(in the rows, 128 means zero)
One hidden turn or mirror swaps the rows below in pairs. Which row is each named row swapped with?
tasun: [127 128  80 159 154 144 126 127 120 152 176 130 125 121 126 155  94 143
 133 110 119 100 143 123 132 147]
Gim: [165 102 118 137 126 131 100 118 134 141 131 140 129 104 108 153 115 121
 149 127 130  85 155 151 135 125]
gif: [147 113  95 157 101 124  94 112 115 150 141 125 109 147 131 175  96 144
 144  93 135  89 145 100  94 139]
zaziz: [173 142 118 150 107 126 118  90 116 164 139 110 128 137  86 153 121 165
 138 111 117  83 131 107 109 138]
vek: [152 118  94 149 100 127  85 108 112 145 140 126 110 147 134 170 101 147
 143  99 132  95 137 103  91 140]
duki: [142 125  92 153 103 130  93 117 121 143 129 128 114 143 125 180 100 151
 145 103 139  95 138 113  86 135]
Robif: [141 137 102 150 116 163 120  96 103 151 182 122 153 127 100 145 110 120
 135 124 140  98 153 104 132 126]
vuzir: [119 130  78 128 123 136 122 104 130 146 158 124 119 134  83 153 123 127
 147 142 126 103 157 136 149 131]
roku: [136 123  78 166 147 145 132 127 123 148 173 148 128 121 117 153  99 130
 147 107 129  95 149 128 120 151]
lon: [136 135 113 122 127 148 104  96 130 134 138  91 128 138 118 120 126 143
 136  94  95 118 162 131 123 139]
Suban: [157 109  93 141 105 122  85 107 108 149 174 103 132 155 133 157 102 142
 135 100 108  92 159  86 111 133]
pami: [176 137 124 153 115 126 113  90 115 165 131 110 123 134 102 157 113 169
 134 103 116  90 132 108 111 142]
telu: [168 106 111 134 132 135 108 112 123 153 148 142 143 113 105 146 116 116
 148 135 117  81 167 134 155 128]
doti: [137 119 109 136 118 127  72 115 118 165 137  92 132 153 112 159 112 145
 133  94 101 105 162 117 132 124]
sofep: [155 126 104 135 115 133 107 116 126 145 129  89  96 125 137 151  97 159
 120 131 104  98 156 128 126 133]
debem: [132 134 100 120 130 149 112 102 128 136 143  95 126 137 119 120 127 141
 138  92  95 124 158 128 126 135]
fetuz: [119 135  80 130 119 127 118 100 134 150 162 118 115 134  86 148 118 132
 142 144 115 105 167 135 146 131]
kave: [169 126  96 149 121 135 128  98 118 144 143 143 145 134  97 139 116 121
 164  98 115  76 174 135 125 145]
lufig: [151 132 106 113 111 130  95  86 126 115 153 141 134 106 119 138 127 123
 141 137 110  89 140 118 137 131]
Zozar: [172 128 102 143  99 109 112 120 134 142 159 132 102 111  83 145 135 132
 157 126 121  98 145 130 122 122]
Bana: [147 140 107 121 112 142 102  90 130 111 142 148 138 105 117 125 121 116
 132 122 117  93 144 132 136 129]
vevov: [156 120  82 160 124 143 132 114 119 145 157 151 140 134 110 141 112 117
 162  93 126  80 171 124 117 144]
dizu: [145 139  91 157 115 131 102 126 106 132 166  87 108 121 113 134 110 124
 113  94 102 108 155 129 117 121]
san: [150 117 105 109 111 121  98  86 127 119 154 143 131 114 112 142 134 132
 136 143 109  92 142 114 134 129]
lukal: [146 144  94 160 116 161 119 109  89 131 168  98 124 123 111 139 108 120
 123 109 114  91 162 111 118 117]
tomu: [154 121 104 135 111 138 113 103 128 145 132  91  94 123 132 150  99 153
 119 138 104  98 162 134 125 122]
Tev: [123 133  86 138 123 129  91 136 140 142 170 133 127 121  99 148 119 109
 148 108 122 113 153 133 146 128]
Tilo: [167 108 111 138 119 123  85 126 132 139 125 112  98 110 130 159 109 138
 133  98 115  96 139 141 119 124]
selo: [129 130  85 160 144 151 133 127 123 156 168 148 130 120 121 158  96 137
 149 110 128  96 147 131 130 150]
Dete: [124 130  88 149 145 146 127 129 126 158 167 113 113 117 129 156  93 154
 129 116 117 107 141 131 132 141]
Tamo: [144 117 132 130 123 130  83  84 148 152 155 117 118 142 120 132 123 137
 148  99 126 117 128 117 110 149]
lofip: [166 128  99 146 114 138 123 100 112 141 134 130 143 138  99 136 113 119
 166  97 115  74 183 130 122 146]
Nugud: [174 141 111 157 115 124 112  87 111 158 140 113 128 140  94 153 111 169
 130 101 111  83 131 108 112 140]
Paz: [135 136 110 119 122 154 113 100 123 128 140  93 128 133 123 119 120 141
 137  96  92 122 160 122 127 134]
Pazu: [129 131  98 137  99 136 110 110 127 150 120 127 107 121 110 181 110 143
 150 134 146  98 139 129 111 133]
Muf: [173 125 107 153  98 112 116 102 125 146 159 118 103 127  75 148 129 139
 157 124 117  91 148 117 118 128]
Fuf: [145 143 109 136 121 150  99  86 131 127 151 151 149 120 129 128 104 119
 124 105 107 102 129 128 137 127]
tik: [145 105  93 156 118 139  85 123 123 148 166 118 126 150 102 141 110 112
 136  91 144 126 153 117 112 145]
nulo: [166  98 104 129 128 133 117 108 120 150 167 137 153 125 106 143 109 123
 154 133 118  84 166 124 150 126]
vupam: [154 110  90 155 108 114  89 114 110 148 151 120 120 152 134 161 102 149
 143  94 116  81 153  95  94 139]
Zaz: [149 126 109 108 119 121  97  89 132 114 148 142 128 113 112 134 127 129
 147 141 111  93 140 113 140 136]
bub: [147 122 132 136 122 137  92  84 145 156 161 117 126 127 115 134 129 139
 151 106 136 116 126 105 108 153]
gugob: [144 126  84 161 139 146 132 121 121 149 166 154 134 131 113 141 107 124
 159  98 125  89 155 131 125 155]
kaz: [150 150 106 140 121 157 103  84 121 131 148 142 155 118 124 135 106 131
 120  94 111 100 119 124 132 127]
Sesol: [186 126  93 165 117 119  95 123 132 129 137 152 130 124 109 146  93 139
 131 103 121  92 135 131 126 140]
kerom: [138 121 120 118 125 126  90  97 143 144 157 100 113 138 120 124 131 147
 138  89 101 121 138 113 118 144]
fotos: [149 137 105 151 115 165 125  98  98 150 182 109 150 129 105 139 108 125
 125 122 130  91 152 103 123 127]
vefa: [138 131 111 116 126 140 101  93 136 139 147  91 119 137 123 124 130 142
 136  85  96 120 148 126 121 140]
bonel: [146 119 109 109 115 116 102  81 125 119 149 134 123 113 106 140 130 135
 145 141 108  92 139 105 135 136]
kabif: [143 126  80 171 135 142 133 119 125 147 164 150 129 127 114 149  98 127
 158  95 132  86 155 123 121 148]
teb: [145 116 125 123 123 135  86  85 145 158 165 114 127 131 114 139 135 137
 154 101 125 124 129 108 115 152]
vebo: [137 124  99 150 104 130  94 117 126 148 126 122 107 141 124 181 103 151
 150 105 144  95 137 114  94 136]
Gobaz: [140 125 100 152 103 130  95 115 123 146 131 125 107 139 124 184 100 147
 147 109 137  96 135 112  91 134]
Susu: [135 132 111 113 127 145 103 100 133 130 139  94 120 136 123 122 127 138
 135  90  94 121 152 122 125 140]
Zefo: [161 128 128 151 118 154 115  89 125 159 178 135 143 126 100 136 118 129
 145 118 155 103 141 106 125 142]
rad: [146 128 112 138 110 124  85 105 119 159 120  89 141 154 112 158 109 142
 131  94  97  93 165 119 121 136]
roziz: [150 121 109 115 111 116  96  91 127 116 149 137 125 109 115 139 131 134
 137 147 113  90 144 108 131 137]
bezik: [155 120 106 134 112 133 107 110 130 146 133  82  96 127 130 143  99 154
 121 128 107  99 159 130 128 128]
buv: [125 122  98 137 122 128  77 132 132 157 156 104 135 141 117 160 110 137
 121  89 101 116 153 124 136 124]
noba: [152 148 105 132 124 152  98  85 122 123 143 141 153 111 127 138 107 125
 122 101 108  95 128 129 135 132]
Dabar: [173 131 107 148 107 114 123 101 128 158 155 123 104 131  86 155 133 155
 157 121 114  89 141 100 115 132]
kerar: [162 104  93 133 112 117  94 107 105 149 173 115 132 154 124 154 106 144
 138 104 103  89 158  88 121 137]
zatar: [133 129  84 163 148 146 137 127 125 152 169 145 127 121 115 154  95 131
 151 104 126  97 148 130 123 145]
diso: [153 140  89 165 107 146 114 117 101 134 171  91 119 125 107 140 103 123
 121 103  98  99 160 117 123 115]
Kibar: [163 111 116 142 123 125  86 123 132 137 116 122 107 104 119 157 115 124
 135 104 120  92 142 148 122 124]
Tuz: [124 133  80 128 113 129 121  97 135 145 157 123 122 130  83 145 121 126
 141 142 119  99 159 137 154 130]
Lelo: [141 130 100 145 100 136 103 108 125 148 119 126 109 133 117 183 111 148
 153 120 150 101 140 121  98 135]
riko: [131 125  81 162 147 145 135 127 125 148 170 143 127 120 121 157  97 134
 142 109 131  95 144 128 132 143]
Lat: [121 129  91 137 127 127  83 141 140 151 174 124 130 124 108 152 115 119
 142 104 113 119 149 127 145 124]
vidi: [138 120 100 147 104 131  94 113 120 152 128 124 106 136 126 185 100 152
 149 108 141  97 136 117  96 140]
mago: [154 130 105 152 111 166 126  95 106 157 182 118 147 132 100 140 113 121
 137 121 143 100 158 102 121 135]
puzam: [159 152 118 154 116 138 105  85 109 152 142 117 143 140 110 147 104 158
 109  84 118  94 123 113 120 133]

Paz pairs with bonel
lufig pairs with vefa
Lelo pairs with tasun
vuzir pairs with sofep
tomu pairs with fetuz
nulo pairs with rad
zaziz pairs with fotos
Kibar pairs with Lat
Gim pairs with buv
puzam pairs with Zefo

